Here are some points, each followed by its number:
[-20 -21  30 -35 -53  31  58   1  31  18 -44 -25  21   8 -36 -13 -18 127
 -13 -21 -28   8 -26 -29] 0
[ 23 -25 -29   2  33   1 -81 -35  39  20  30  46 -11 -34  12 -22  59   6
  -7 -11  -7 -27 -21 -30] 1
[-37  -4  32 -30 -43  53  49   6  34 -39 -36   8   0 -26 -41 -33 -22 -27
 -16  57  23 -28 -28 -28] 2
[ 57 -16 -11  42  17 -38 -30  -5 -17 -72 -30  52  32  53  28 -24 -18 -31
 -23 -15 -14  84  44 -29] 3
[ -4   3  26 -30 -65  -8  65  25  -2  39  31 -47 -41  17  25  -8 -26  87
 -10 -15 -32 -27 -26  60] 4
[-23 -15  -7  30  10 -53 -63   8  39  10  30  61 -20 -38  -8 127 -22 -34
  -8 -14 -14 -29 -26 127] 5
[-27  56  22 -23 -19   8 -11 -98  -7  44  21  43 -29 -23  28 -33 -27 -34
 -14 -13  76 -27 113 -32] 6
[-22 -23  31 -36 -40  86  40  17  38 -11 -39  14  11 -17 -44 -26 -25  25
 -20 -19 -27  26 -23 -32] 7
[-34 -31  -4  31  23 -48 -67   3  40  15  25  51  15 -32 -24 -37 127  73
 -13 -13 -16 -26 -28 -28] 8
[ -2 -23 -26  -1  25  22 -65 -74  13  44  16  30  64  -8 -46 127 -19 -26
 -12 -18 -20 -28 -21 127] 9
[-41  12  28  22 -64 -31  56  15  16  54 -27 -35  14  19 -25 -40  30  80
 -16 -11 -15 -28 -29 -28] 10
[-15  -3 -18 -54  37  70  12  35  -1 -49  -5  22 -17 -38 -36 -10 -32 -33
 -16 -17  43  28 -26 -29] 11
[  4 -23 -13  22   8 -64 -26  51   5  28  37 -41 -22  31   3 -10 -17 -26
 -14  56  35 -27 -15 -32] 12
[ -2 -41 -21  13  37 -22 -79   9  40   5  42  32 -21 -26  22 -41  38 -20
  17  -6 -12 -27 -26 -29] 13
[ -7  63 -12 -59  19  82  27  32  28 -27 -34   9  15 -17 -45 -32 -22 127
 -13 -12 -16  19 -27 -29] 14
[-37  -1  33 -10 -65 -12  72  11  23  20 -39 -25  20  10 -36 -10 -26   7
  24 -24 -22 -29 -25 -29] 15
[-27 -60  -5  29  22 -41 -53  14  35   7  37  40 -15 -35   0  76 -30 -32
  -3 -14 -36 -27 -21  90] 16
[ 19  12 -31 -60  14  70  34   9  33   9 -41 -30  11  25 -12 112 -19 -26
 -11 -18 -29 -30 -29 127] 17
[ 21 -23 -60  15  66 -15  60  15 -62  -6  18 -34 -49 -17  16 -12  -4 -40
 -14 126 127 -26 -25 -29] 18
[ 50  65  -9  -6  41  21 -46 -38  -9 -34 -74  39  41  34  49  13 -31 -35
 -17 -13  -9 112 127 -30] 19
[ 45  75  -9  -6  39  23 -40 -46 -15  -5 -75 -23  60  25  51 -32 -31 -29
  -6 -12 -23  60  34 -31] 20
[  9 -32 -25   0  30 -26 -72   6  34   7  57  11 -12   2  34  33 -24 -31
 -16  65 -31 -28 -18 -30] 21
[ 30  -3 -56 -10  74  38  40  38 -42 -55  17   4 -28 -41 -23 -11 -17  29
 -21 -11 -26  -8 -28 -30] 22
[ -5 -10  -2 -67  -3  63  26  24  30 -27 -38  14  21 -20 -47 -13  22  30
 -20 -14  -9 -29 -27 -31] 23
[ 38  10 -60  33  65  21  55  19 -62 -21  20 -20 -45 -35   1 -19 -15  25
 -25 -14 -26  30 -31 -29] 24
[-22 -31   2  33 -11 -79 -12  63   4  29  42 -32 -28  23  15 -23  27  81
 -17 -14  -2 -26 -28 -30] 25
[ -4 -44 -11  23  11 -56 -27  51  10  20  53 -18 -33  19  21 -29 -25 -31
  82  29   1 -26 -32 -30] 26
Which five points above are nearest to each new point, looking only along the 5 directions in which the numbered points spread most? Their numbers follow each, nearest first.
[  7  15 -49 -32  72  27  21  50 -30 -34   9  18  -8 -38 -30 -31 -34 -36
  14  38 -10 -30 -29 -32] -> 24 22 11 2 23
[-30  26  25 -20 -28  12  11 -84 -28  47  13  47  -9 -30  19 -10 -10 -24
 -10 -19 -26  66 114 -30] -> 6 20 3 19 15
[ 14 -22 -62  37  66   7  59  -2 -65 -11  28 -10 -36 -25   9 -28 -25 -28
 -20 122 127 -26 -21 -30] -> 18 24 12 26 22
[-33   2  27 -38 -40  43  45   6  31 -27 -33   3  13 -24 -43 -14 -22 -33
  78 -14  88 -31 -28 -28] -> 2 15 7 23 4
[ 70   0 -21  31  21 -22 -44  -9  -7 -63 -58  44  37  41  50 -18  -1 -32
 -14 -11 -28  57  27 -27] -> 3 20 6 19 1
[-33  -4  32   8 -57 -37  60  20   5  47  -2 -50  -1  33  -2 -22  36  77
 -15 -16 -16 -29 -27 -30] -> 10 15 4 25 0
[ 45 -43  29  27 -23 -50  -3  -9 -89 -37  60  12  65  17 -44 -28 -32 -17
  -9  -9  79 -28 127 -30] -> 6 3 12 26 21
[-37   9  14 -59 -12  87  27  35  13 -43 -16  17  -8 -35 -39 -15 -23 -32
  58 -17  57 -29 -24 -30] -> 2 11 23 24 7
[ 46  34 -15 -25  -9  29   7 -69 -83  22  56   4  42  56 -22 113 -22 -27
 -17 -17 -28 -29 -25 101] -> 17 9 5 16 21
[ 41  44 -12  -6  34  15 -42 -55 -18   3 -66 -48  67  29  40   2 -29 -24
 -23 -14 -13  64  32 -28] -> 20 3 19 6 11
[ 13  54  -1 -33 -12  26 -28 -80  12  38  21  44 -37 -22  16 -19 -22 -22
 -27 -10 -12  59 127 -31] -> 20 3 6 19 1
[ 20 -11 -27 -12  24  19 -76 -27  41  23  33  35 -20 -24  19 -14 -29 -31
  72 107  -6 -25 -24 -30] -> 21 13 26 12 1
[ 31  -8 -26 -18  20   6 -73 -33  42  20  38  35 -33 -15  30  -8 -17 -31
  -5  76  39 -28 -22 -28] -> 21 13 26 12 1
[ 12  96  36  70  13 -58  20   5 -53 -60  -5 -12 -91 -37  57 -32 -25 -25
 -12 -18 -21  66  80 -30] -> 6 3 20 12 24
[ 65  -7 -20  -9  29  42  -4 -47 -65 -36   8   5 -42 -76 -25 -24 127  63
 -18 -10 -37 -28 -22 -31] -> 22 23 24 1 11
[-40   2  33   8 -48 -20  35  52   5  19  57   1 -44 -23  18 -14  86 -32
 -16 -18 -13 -29 -24  66] -> 25 4 26 12 21
[ 13  12 -27 -58  24 105  23  28  31 -17 -42 -10  44  10 -34 -19 -17 -38
 -17 127 -18 -27 -23 127] -> 17 11 2 23 22
[ 72  52  59  51 -31 -15  28 -20 -68 -40  11 -38 -81  26  52 -32 -20 -34
  -4 -14 -17  68  53 -27] -> 6 20 3 12 2
[ 39  38 -16   4  34   9 -42 -39 -13 -17 -76 -12  53  22  56 -31  59 -35
 -14 -14 -15  87 -26 -30] -> 3 20 19 6 1
